In the data rows, 500 means zero.
Here are some points:
576 490 429 361 432 498 512 469 550 512 423
417 558 405 630 598 580 343 645 454 546 489
372 650 378 561 545 616 398 783 330 719 573
584 415 464 536 499 291 550 435 590 555 277
490 360 547 575 565 392 496 556 596 353 694
369 427 518 623 537 513 547 532 450 521 641
607 438 600 503 438 401 654 423 547 483 572
443 547 420 576 676 600 335 521 568 566 386
517 478 479 405 432 438 600 366 467 447 316
527 497 411 511 372 436 679 408 538 521 542
532 448 520 542 465 493 553 534 464 505 639
567 412 544 541 470 504 579 518 492 392 660
563 424 415 534 465 433 625 341 470 445 618
620 419 519 413 308 377 483 311 440 452 549
461 587 473 501 528 525 320 556 464 622 527
324 576 441 720 589 704 378 721 428 579 738
480 504 497 358 504 434 662 417 608 494 246
583 504 595 356 517 487 551 475 647 374 404
457 423 465 555 447 448 525 559 460 387 507
286 611 403 624 540 640 271 694 416 368 630
439 457 521 525 548 533 624 506 484 338 638
595 529 581 425 536 377 545 429 555 374 363
588 367 557 504 540 447 551 469 399 443 643
395 531 452 403 444 551 352 491 503 475 485
445 514 447 631 496 510 415 598 411 577 488
481 492 518 477 402 441 532 475 452 526 352
655 348 529 399 440 391 577 508 513 422 623
Then 12 other points, each followed by its number:
511 395 483 397 451 424 562 303 549 530 334 0
502 516 495 400 517 431 502 459 548 542 540 1
484 393 480 478 533 517 431 562 453 529 593 2
560 433 499 342 400 397 677 484 528 531 611 3
534 414 554 472 290 506 561 291 474 400 413 4
572 541 450 473 375 353 627 338 620 571 349 5
521 473 526 355 532 468 508 477 601 484 315 6
366 586 404 571 572 560 344 701 446 567 607 7
471 411 552 539 568 461 537 503 456 525 523 8
610 391 492 509 462 349 640 482 520 484 427 9
646 432 559 305 439 361 633 368 595 521 383 10
558 449 525 439 402 467 650 332 606 447 269 11
Which of these numbered points is nearest to each point below, looking only along the 3 directions in which the first points spread most? Its number follows each.
526 434 487 475 351 474 540 551 548 577 421 > 1
529 435 538 557 454 356 685 464 517 481 631 > 3
605 474 522 318 476 356 613 282 586 500 404 > 10
542 490 505 412 435 446 624 323 544 405 408 > 4
342 635 468 592 625 675 299 622 418 629 582 > 7
597 460 550 554 521 407 493 477 386 377 576 > 8
523 430 520 472 453 496 479 612 425 562 340 > 1
725 437 572 374 375 345 560 395 447 533 504 > 4
373 726 481 720 529 684 222 644 384 679 575 > 7
487 404 418 672 464 470 445 613 562 522 657 > 2
511 556 542 348 555 263 731 420 560 498 283 > 11
323 569 465 640 436 708 305 655 511 599 587 > 7
481 415 651 537 566 406 651 554 425 454 554 > 8
441 604 542 456 438 461 550 455 521 488 456 > 1
627 406 514 338 491 450 633 556 562 587 280 > 0
Now 12 new points, numbered from 0 again:
590 461 419 543 507 519 454 559 580 529 654 0
632 502 645 434 440 479 613 414 483 494 513 1
553 563 429 474 445 407 434 371 525 327 644 2
312 641 427 688 531 594 300 594 468 537 666 3
587 416 485 529 324 626 518 520 473 581 545 4
483 414 557 495 256 498 544 428 540 327 658 5
658 441 601 428 415 474 497 477 538 453 476 6
513 483 495 483 424 531 470 502 563 383 429 7
634 424 511 522 339 517 396 360 536 513 398 8
385 623 422 526 612 649 266 507 347 551 549 9
641 521 553 419 354 474 531 326 438 375 485 10
307 598 373 540 572 593 372 623 416 547 561 11
Which of these numbered points is nearest to each point below, looking only along the 3 directions in which the first points spread most? Its number follows each.
532 394 624 329 514 375 620 368 527 558 356 > 10
471 559 553 511 580 361 552 630 561 438 440 > 7
256 607 460 583 665 588 415 620 445 537 744 > 3
431 557 531 606 619 680 335 624 358 559 606 > 3
592 317 605 635 446 434 562 497 382 455 567 > 5
425 490 441 560 557 596 426 676 525 502 557 > 11
415 521 403 579 574 638 383 598 547 483 563 > 11
546 434 552 505 363 507 698 486 600 490 476 > 1
367 515 557 666 610 664 236 710 436 489 546 > 3
311 626 446 576 592 588 405 698 443 523 405 > 9
482 406 550 518 599 560 631 481 523 340 523 > 2
358 524 383 596 558 678 338 602 350 616 652 > 3
593 416 534 362 412 420 668 443 553 459 465 > 10
477 512 406 403 417 502 558 388 457 463 404 > 8
304 658 508 524 558 647 272 437 265 538 694 > 3
